One turn moves each row of this set onto another row. After a few examples, where does it send each row asked below?
q_548: [  0 -23   0  10  -4 -21   8 -40 -16  10  -7   0  -7  32   4   5 -11  32]
q_917: [-19 -18   6   3 -17 -16   5 -32 -19  10 -26  17 -10  21 -25   5 -13  23]
q_825: [  8 -10  17   7  13  18  23  12  -3  -3 -25   8 -18  36  10 -11   3   9]
q_539: [  1   2  19  -2  16  15  21  19   0  -4 -20  12 -17  28   5  -8  11  -3]
q_142: [ 15   0  -5 -29   4  -9  -1 -16 -13  -1   8  19  -7   0  35  -4  -3  -8]
q_564: [-15  -4  10 -14 -17 -12  -3 -22 -11  12 -18  45 -17   1 -22  17  -3   1]
q_697: [ -6   7   5 -29  -6 -15   3  -7  -8   4  -4  43  -7 -13   5  15  -6 -12]
q_429: [  8 -29   9   6  -9 -21   5 -41 -17  15  -9  17 -15  27  10  17  -5  32]
q_207: [ -6   6   0 -34  -7  -3  -4  -8 -13  -1  -9  35 -10 -11   5  -3  -6 -18]
q_407: [-15 -13  11   6 -18 -21   5 -29 -19   9 -26  25 -17  22 -20  21 -11  25]
q_323: [ 10  -8  16   3  15  19  24  14   0  -5 -20   8 -16  31  14 -12   2   5]
q_432: [  1  -2  17   5  12  20  21  15  -1  -3 -26  14 -20  32  -2 -11   4   2]
q_883: [-10 -19  12   3 -19 -17   0 -34 -17  15 -23  31 -19  20 -18  19  -5  23]
q_12: [ -2  -9  23   3  10  15  24  14  -5  -3 -31   9 -16  33   1  -9   7   8]
q_640: [-19   2  10 -14 -17 -16   1 -14 -14   7 -23  41 -14  -1 -22  19  -9   2]
q_749: [ 20 -14  -5  -7   5 -16   3 -32 -16   2   7   2 -10  23  37   0  -6  15]
q_422: [  5 -23   7   8  -8 -25  10 -36 -19   9 -11  10 -12  31  10  20 -10  34]
q_932: [-13  -3   7 -36   0 -14  -2   1  -9   4  -8  33   3 -13   4  -2   0 -10]
q_671: [  6  -8   2 -30  10 -22   0  -5 -11   4   8  20   5   0  35  -2   6   0]
q_242: [ 11 -17   2  -7  11 -29   1 -22 -12   8   8   1   0  24  35   2   6  22]
q_88: [-24  -5   6 -18 -19 -12  -1 -13 -18   8 -25  36  -8   0 -24   0  -8  -1]
q_653: [ -4 -20   6  10   4 -28   2 -32 -13  10  -7  -2  -7  34   3   7  -1  34]
q_459: [  6  -9  18   3  19  15  28  10   3  -5 -19   3 -12  30  11  -7   4   6]
q_385: [  8  -4  15   0  17  21  24  16   2  -5 -20  12 -15  27  11 -12   2   0]
q_973: [  3  -1  16   1  14  21  22  17   2  -4 -23  14 -17  26   3 -12   4  -1]
q_505: [-29  -7  10 -18  -7 -14  -1 -10  -9   5 -24  29  -2  -3 -28   4  -6   2]
q_692: [ 15  -9   1 -26   2 -15   5 -22  -4  10  12  33  -4  -6  31  13  -3  -2]
q_339: [  7 -20   0   9  -4 -15   3 -41 -19   4 -11  -2 -18  35   6   4 -12  29]
q_893: [-14 -14   5   4 -16 -10   0 -34 -20   4 -28  12 -21  24 -24   4 -15  20]
q_675: [ 10   0  -5 -27   5 -18   1 -15 -12   7  14  24   0   2  34  -2   2  -5]
q_769: [ -9   5   1 -33  -7 -13  -3  -4 -16   6  -4  39  -4  -9   5  -3  -1 -15]
q_61: [ 15 -14  -6  -5   7 -23   7 -32 -12   9  14   4  -2  22  33   2  -3  19]
q_194: [ 13  -3   1 -26   4 -18   8 -14  -7   4  11  29  -2  -3  35  14  -5  -2]
q_583: [  3 -13  21   5  14  15  28  11  -1  -5 -26   3 -13  34   6  -8   4  10]
q_909: [ 18 -17   1  -6   3 -24  12 -30 -12   6   7  12  -5  18  38  16  -7  22]
q_175: [ 21 -25   3  -9   1 -19   8 -35 -10  11   8  18  -6  15  35  15  -4  20]
q_741: [-24 -15  10   4  -6 -21   1 -26 -11   9 -24  11  -8  22 -28   8  -6  25]
q_431: [  3  -6  18   8  11  18  21  12  -4  -3 -27  10 -20  36   1 -11   3   8]
q_764: [-20  -1   5 -17 -16  -4  -4 -18 -17   1 -27  31 -17   1 -26   1 -12  -3]
q_321: [ -2  -2  22   0  11  15  21  19  -4  -4 -28  13 -18  30   0  -8  11   1]
q_49: [ -2   1   6 -28  -7 -11   0 -17  -4  10  -1  47 -10 -12   3  15  -1 -11]
q_532: [  5  -1  17   0  20  16  25  15   5  -5 -16   7 -13  28  11  -8   8   0]

q_321 -> q_12
q_671 -> q_932
q_769 -> q_88
Now find these:
q_339 -> q_749
q_564 -> q_883
q_432 -> q_431
q_909 -> q_194

